In the rows, 128 means zero.
which system made each run
path 1, z_820 (11 x 18)
[[ 88 178 130  69  95 135 135 104 129  67 118 144 126  88 119 105 140 107]
 [106  96 118 114  97 128 131 121 123  64 184 132 150 110 102  91 139 185]
 [138  63 119 153 102 119 120 110 108 114 188  87 157 132 147 164 169 125]
 [105 106 138 107 125 150  86  77 124 181 121  80 124 110 175 155 160 106]
 [100 174 153 117 115 161  80 116 150 122 102 137  74 103 135 108 190 126]
 [ 79 139 134 106  90 104 145 119 131  67 148 170 101 134 116  82 163 101]
 [101  67 125 127 104 111 141 116  79 109 167 155 174 131 134  86 153 157]
 [144  86 107 128 115 144 110 117 113 149 141 124 172 154 160 176 200 150]
 [104 129 146  95 118 128  78  90 174 172 110 111 107 173 163 153 160 119]
 [ 99 147 176 143 132 115  84 127 157 118  94 143  93 137 142  58 168 113]
 [ 91 132 125 121 147  96 173 148 107  84 136 168 141 138 148  75 181 106]]
path 2, z_469 (11 x 18)
[[130  85 138 159 108  72 134 131 143  89 171  91 124 154 101 115  81 100]
 [139 111 142 164 178 121 122 133  99 171 123  58 134  84 145 117  84 108]
 [162 159 101 151 147 182 141 135 119 139 146 109 100  87 147 198 142 155]
 [125 136 137  98  60 152 121  68 147  97 147 147  98 114 130 167  95 146]
 [141  60 147 150 108 136 136 107 137  86 126 153 144  96  99  73  91 115]
 [115  69 102 170 152 107 166 142  91 117 161  77 138 107 123 126 146  88]
 [107 126 131 157 121 147  98 110  64 178 130  81 112 115 160 174 130 153]
 [159 146 147 161  91 189 100 103 136 108  89 162  89 106 139 166 148 128]
 [ 91  99 124 103 108 140 176  81 152  84 117 172  91 110 126 113 123  84]
 [101  64 117 143 122 107 157 134  60 143 147 159 146 121 104  80 115 136]
 [144 111 115 175 107 113 108 157  62 146 111  99 156 144 118 171 166  95]]
path 3, z_469 (11 x 18)
[[108 179 135 130  78 122 110 121  93 141 145 123  56 114 105 166  98 106]
 [141 144 139 122 108 164 135 106  98  95  64 155 155  72 113 111  82 114]
 [125  74  85 128 135 136 200 117 117  76 128 140 171 133 143 152 150 128]
 [103  58 130 146 102 101 113  96 104 170 159 114 132 181 153 145 122 150]
 [162 105 154 196 127 148  75 139 140 170  94 124  85 123 107 130 137  95]
 [ 95 162 103 115 148 155 165 122 134 127  89 120  58  91 113 149 132  79]
 [ 95 149 111 106 102 137 167 119  67 119 118 184 126 120 120 122  87 182]
 [175  97 128 151  83 106 135 135  97  93 114 167 192 163 124 150 120 107]
 [116  56 119 121 154 122 128  98 158 162  88  87 158 152 150 142 137  86]
 [111 102 110 166 164 155 126 147 140 185 121 126  64 146 113 131 141 178]
 [127 191 134 146  89 112 127 147 117 124 122 151  54 146  96 162  99 103]]
path 4, z_321 (11 x 18)
[[140 135 142 139  88 173  99  88 153  53 112 104 131  84 130 148 130 141]
 [121  80 129 147 129 142 142  87 149  68 169  73 125  85 158 137 146 116]
 [122  95 136 191 131 143 112 122  79 120 174  85 118  89 154 129 165 155]
 [127 123 128 149  79 162  84 119  75 124 133 121 135 101 133 157 203 127]
 [ 91 101 106 110 102 181 138  92 117  84 106 144 128 100 133 131 197 142]
 [108  84 123 174 121 143 159 113 136  61 143 156 100 136 148 111 182 149]
 [109  68 137 178 108 106 142 113  85 124 152 145 117 151 167 128 175  97]
 [120 100 119 140 138 144 138 128  67 171 107 171 148 128 168 121 198 122]
 [120 118  96 110 121 154 143 145 132 142 116 200 118 162 120 138 206 147]
 [ 86  89 114 126 106 117 162 117 138 121 105 197  88 178 107 105 142 120]
 [124 106 142 161 154  97 170 140 117 130  96 189 119 165 154  91 132  82]]
path 5, z_207 (11 x 18)
[[ 85 162 149 166 172 106 142 136 107  86 104 102 124 136 178  90 148 149]
 [130 145 146 120 150 137 143 113 120 127 170 171 136 129 212 114 166 171]
 [171 112 147  97  92 141  84 126 145 152 180 181 159 123 127 109 162 146]
 [143 116 139 111 107 105  69 158 151 127 125 108 169 134  64  89 148 103]
 [ 89 147 128 149 165  89 116 170 127 106  93  68 140 150 110  83 140 135]
 [106 175 144 158 174 117 142 142 116 115 124 130 111 155 198 117 152 177]
 [163 158 161 108 125 143 115 108 149 138 173 185 136 133 196 125 145 162]
 [184 106 145  93 104 130  83 135 171 138 169 154 178 117  97 101 130 136]
 [138 117 121 134 130  87  88 179 142 122 136  78 161 145  62  98 131 120]
 [ 92 182 133 158 167  92 116 165 110 122 109  66 119 154 138 117 132 150]
 [131 188 152 142 165 146 126 118 137 116 129 129 114 131 208 137 143 182]]
path 6, z_321 (11 x 18)
[[ 88  94 135 175 121 133 163 109 117  61 122 162  88 125 138  84 155 130]
 [135  94 136 177 124  97 156 133  83 103 150 154 146 153 179 131 175  88]
 [115  86 108 121 132 134 141 121  70 183 129 158 166 150 165 142 174 148]
 [127 112 118 123 116 165 111 134 144 161  99 200 108 162 117 119 184 163]
 [ 93 102 119 116 114 116 151 123 165 121 107 181  79 163 102 104 159  78]
 [100 122 126 151 170  89 194 150 100 126 107 163 113 147 147  84 121  91]
 [160 149 118 137 138  88 156 170  88 163 135 174 156 185 153 153 126 124]
 [135 116 114  74 114 127 126 119 131 199 103 181 151 174 117 146 101 140]
 [143 124 132 109 158 141 122 141 201 159  84 172 108 148  94  88 106 128]
 [123 146 121 128 161  79 156 164 172 138 128 116  87 157  92 113  97  74]
 [121 179 129 131 157  83 158 155  81 158 112 113 130 136 129 132  53 116]]
path 7, z_11 (11 x 18)
[[124  95 134 114 132 176 102  81 141 131  83 120 168 121 157 126 125 196]
 [174 122 122 158 127 166 141 129 163 106 172 130  74  76 113 154 145 102]
 [ 66 141 149 107  86  88 113 104  73 121 138 108 116 104 117  96 100  99]
 [161 111 113 165 141 155 116 164  72 141  80 136 190 119 113 127 151 154]
 [121 123  87 123 124 123 180 118 144  86 159 116 111 158 150 199 164 109]
 [ 87 101 166 129  83 141  78  69 134 137 112 145 102 147 150 110 121 167]
 [187  96 142 159 147 155 123 144 134 143 121 152 133  78 117 103 159  61]
 [ 56 134  93  81 141 106 177 123  90 122 148 103 118 105 123 116 144 110]
 [127 149 126 160 106 151  94 154  88 155  94 167 114 162 110 138 145 200]
 [163 119 131 131 108 103 149 127 161  98 119 162 136 168 145 161 156  51]
 [ 69  72 132  93 148 128 141  77 153 134 112 127 133 132 150  77 114 151]]
path 8, z_813 (11 x 18)
[[124 124 124 146 184 111 160 161 166 113 152 113  85  98  94  72 117  96]
 [ 94 182 112 110 135  98 137 159  59 153 168  93 113 101 115 131 121 125]
 [157 185 142 143  90 142  79 138  81 125  89 119 162 125 140 173 141 147]
 [170 122 138 115 115 136 115 104 202  73 113 120 170 155 141 154 107 147]
 [124  70 148 155 158 116 132 111 174 125 169 102 102 120 125  78  74 146]
 [119 124 122 164 160 113 142 158  90 147 156  86  92  79 111 112 145  65]
 [105 191 112  84 112 144 114 121  79 134 124  90 140  90 139 176 162 125]
 [145 146 145 133  70 165  79 103 139  81 108 145 142 133 127 151 132 188]
 [151  68 143 150 107 103 143 107 177  63 149 136 148 149 125 108  96 112]
 [ 98  62 131 146 176 107 156 112 102 152 161  90 130 101 155  83 118 106]
 [115 140 113 140 145 153 111 144  92 167 138  99  97  93 135 148 208 106]]
path 9, z_11 (11 x 18)
[[ 86  79  98  99 142 150 112 118 137 191 102  92 116 117  96 124 164 117]
 [108 179 119 146 143 159 118 151 135 130  71 127  61 119 112 143 179 109]
 [105 176 151 133 121 111 165 121 104  88  81 188 111 142 164 112 120 102]
 [145  78 122 130 135 131 179 120 106 146 127 208 162 143 148 109  96 152]
 [138  71  92 108 124 122 149 130 150 192 171 144 103 151  92 157 120 115]
 [ 92 135 125  96 115 118  81 126 158 181  84  98  90 152  84 129 130  98]
 [129 177 134 142 173 146 135 146 153 113  38 128 115 116 125 110 135 102]
 [119 166 126 136 163 123 204 124 122  95 123 166 101 128 167 126  81 140]
 [153 117 134 117 105 116 142 118 103 175 160 187 130 152 132 138  56 164]
 [169  95 107  90 112 120 114 135 159 179 130 119 156 141  73 157 102  89]
 [ 91 131 105 104 150 137 118 125 179 123  74  59 110 126  80 134 114 122]]
path 10, z_207 (11 x 18)
[[118 139  89 116  72 115 122 158 112 101 111 127 134 172  58 173 134 141]
 [ 90 132 153 154 104 102 112  95 110 105  65  87 132 160 151 145  78 128]
 [131  84 143 162 189 145 159  91 144 143 117 106 124 108 202 125 120 121]
 [144 109 108 118 147 149 156 133 147 175 201 167  78 109 129 134 158 122]
 [145 171 122  95  68 136 106 148 106 137 137 169 108 102  57 136 114 107]
 [123 143 112 112 107 123 131 129 116  71  56  95 183 125  90 140 101 113]
 [ 81  75 108 161 155 113 165 108 127 106 105  88 135 173 161 140 121 163]
 [125 105 158 175 134 131 130 103 107 182 160 151  71 137 188 139 131 124]
 [165 152 143  86 127 160 115 116 140 175 142 166 113  66 130 126 136  72]
 [133 125  83  84 118 155 141 151 160  97 109 142 145 103  40 119 134 123]
 [ 94 117 110 163  97  89 154 147  99  71 102 117 128 181  89 138 110 141]]
path 11, z_820 (11 x 18)
[[118  87 134  80 140 123  99 120 173 179 158 131 133 119  93  68 108 144]
 [136 110 114 191 133 124 106 185 106 125 113 108 115 141  87 125 189 107]
 [ 67 124 106 110 132 112 178  92  94 137  81 127 111 154 156 161 113  99]
 [139 146 154 143 125 169 108 112 121 131 113 182 123 126 158 109 111 211]
 [191 137 135 124 113 112 141 143 178  95 164 169 139 150 135 147 157  78]
 [109  82 127  84 154  92 121 126 141 190 147 107 154 134 102  77  96 110]
 [130 133 113 185 150 144 101 182  92 140  86 103 127 134 101 129 174 155]
 [ 93 164 111 115 123 111 177 104 127 108  86 133  98 172 163 185 111 104]
 [140 142 172 131 127 135 110 104 139 127 135 168 132 123 156  80  68 195]
 [203 132 126 143 144 118 136 170 155  97 167 141 165 117 125 129 167  88]
 [ 98 109  99  72 154  92 143 130 128 189 149  82 144 133 101 125  98 104]]
path 12, z_813 (11 x 18)
[[141 144 134  75 133 113 107 145 180 136 167 124 127  97  90  88 148  71]
 [ 63 161 139 100 118 100  93 140  94 117 118  99 135 119  99  66 130 149]
 [124 167 143 182 115  96 113 159  97  71 112 115 137 170 150 135 171 140]
 [149 141 156 121 133  94 130  98 154 118 165 113 154 170 210 164 115 129]
 [167 110 178 142 158 145  82 111 167 172 152 132 122  94 163  80 124 125]
 [129 143 125  96 147 120 112 160 166 120 156 104 121  88  81  83 170  77]
 [ 60 175 130  95 101  95  98 135  88 112 137  90 124 129 109  99 130 152]
 [134 163 163 187  97 108  98 137  94  73 105 125 140 160 164 139 152 142]
 [165 122 153 120 142 103 137 102 175 101 170 115 166 151 202 147 124 118]
 [143  92 163 129 159 135  89 111 164 176 179 114 118  94 147  74 127 139]
 [118 144 130 116 130 114  98 159 139 128 143 100 105  90  81  89 181  65]]

runs to name
path 13 (2 x 18)
[[150 131 161 127 138 176  90 107 125 127 102 141 162  61 159  88 162 127]
 [126  93 103 101 136 127 133 143 178  93 161 135 150 137 111 102 210 118]]
  z_207
path 14 (2 x 18)
[[ 91 172 108 138 146 155 146 119  87  98 114  82 116  96 166 165 152 163]
 [153 156 148 152  65 154 114 104  94  91 140 181 120 124 160 165 132 159]]
  z_11
path 15 (2 x 18)
[[140 177 131 134 117  77 159 157 137  85 182 132  94 142 113 138  91  99]
 [138 102 134 123 126 106 135 123  71 136 133 107 191  89 114  98  56 121]]
  z_820
path 16 (2 x 18)
[[157 139  98 149 147 155 151 151 187  83  70 123 116 144  89 163 123 122]
 [ 80 129 117 107 147  95 182 103 146 124 135 118  98 164 145 135  55 148]]
  z_469
path 17 (2 x 18)
[[ 82 141 109 130 123 113 119 123  88 108  89  63 161 161 146 167 142 158]
 [146 126 150 182 117 151 112  94 160 107 115 122  93 162 182 179 132 157]]
  z_813
path 18 (2 x 18)
[[127 160 173 164 123 114  89 124 113 159 165 104  63 105 158 123 134  95]
 [148 196 151  87 118 133 107 122 127  99 134 122 153  71 150 126 149  77]]
  z_813
path 19 (2 x 18)
[[136  76 143 120 131 156  81 107 132 188 161 131 132  93 142  98 179 126]
 [107 155 109  96 130 137 115 153 125 131 149 119 107  86  97 109 209  86]]
  z_11
path 20 (2 x 18)
[[169 113 133 113 149 177 116  94 195 117 122  94 137  70 130 135  99 127]
 [131 134 120 139 156 137 129 148 166 132 181  89  59  84  89 118 134 109]]
  z_820
path 21 (2 x 18)
[[142 143 122  77 105 189 112 103 134 164 137 178 102  72 110 134 133 145]
 [134 110 112 107  81 136 127 143 125  89 106 179 150 116  46  95 133 125]]
  z_813
path 22 (2 x 18)
[[ 85 135 123 142 124  89 171 146  63  85 132 149 135 132 142  93 166  96]
 [ 85 134 130  97 120 129 133 104  60 153 109 169 159 135 175 112 160 155]]
  z_207
path 23 (2 x 18)
[[147 183 122 108 136  90 152 159 112 131 191 110 114 101 116 146 110  73]
 [102 158 125  86 104 108 100 132  95 126 103 113 185 153 112 119  98 188]]
  z_11
path 24 (2 x 18)
[[148  68 123 170 158 155 118 116 187 149 118  95 107 148 119 145  95 162]
 [156 140 140 167 145 105 140 145 156 143 178 111  57 125 125 145 104  80]]
  z_207
path 25 (2 x 18)
[[172  72  99 124  93 131 157 136 120 116 156 165 169 123  75 137  97 134]
 [107  45  95 135 139 124 143 122  98 164  91  98 161 133  97 126 103 122]]
  z_813
path 26 (2 x 18)
[[148 216 117 139 135 124 153 160  96 130 126 129  98 125 129 182  91 129]
 [150 164 116  90 115 155 143  92 146 109 108 123 153 123 151 191  79 168]]
  z_207
path 27 (2 x 18)
[[ 99 177 135 100 124 120  67 158 153 136 108 109 111 137  89  98 183 125]
 [128 177 145 156 160 112 137 166 146  64  93 145 138 144 141  83 161 126]]
  z_11
path 28 (2 x 18)
[[128 172 112 146 141 115 145 152 147  69  85  83 135 146 100 150  79 148]
 [143 144 133 176 146 117 147 129 122 112 154  88 109 136 148 163  53 175]]
  z_813
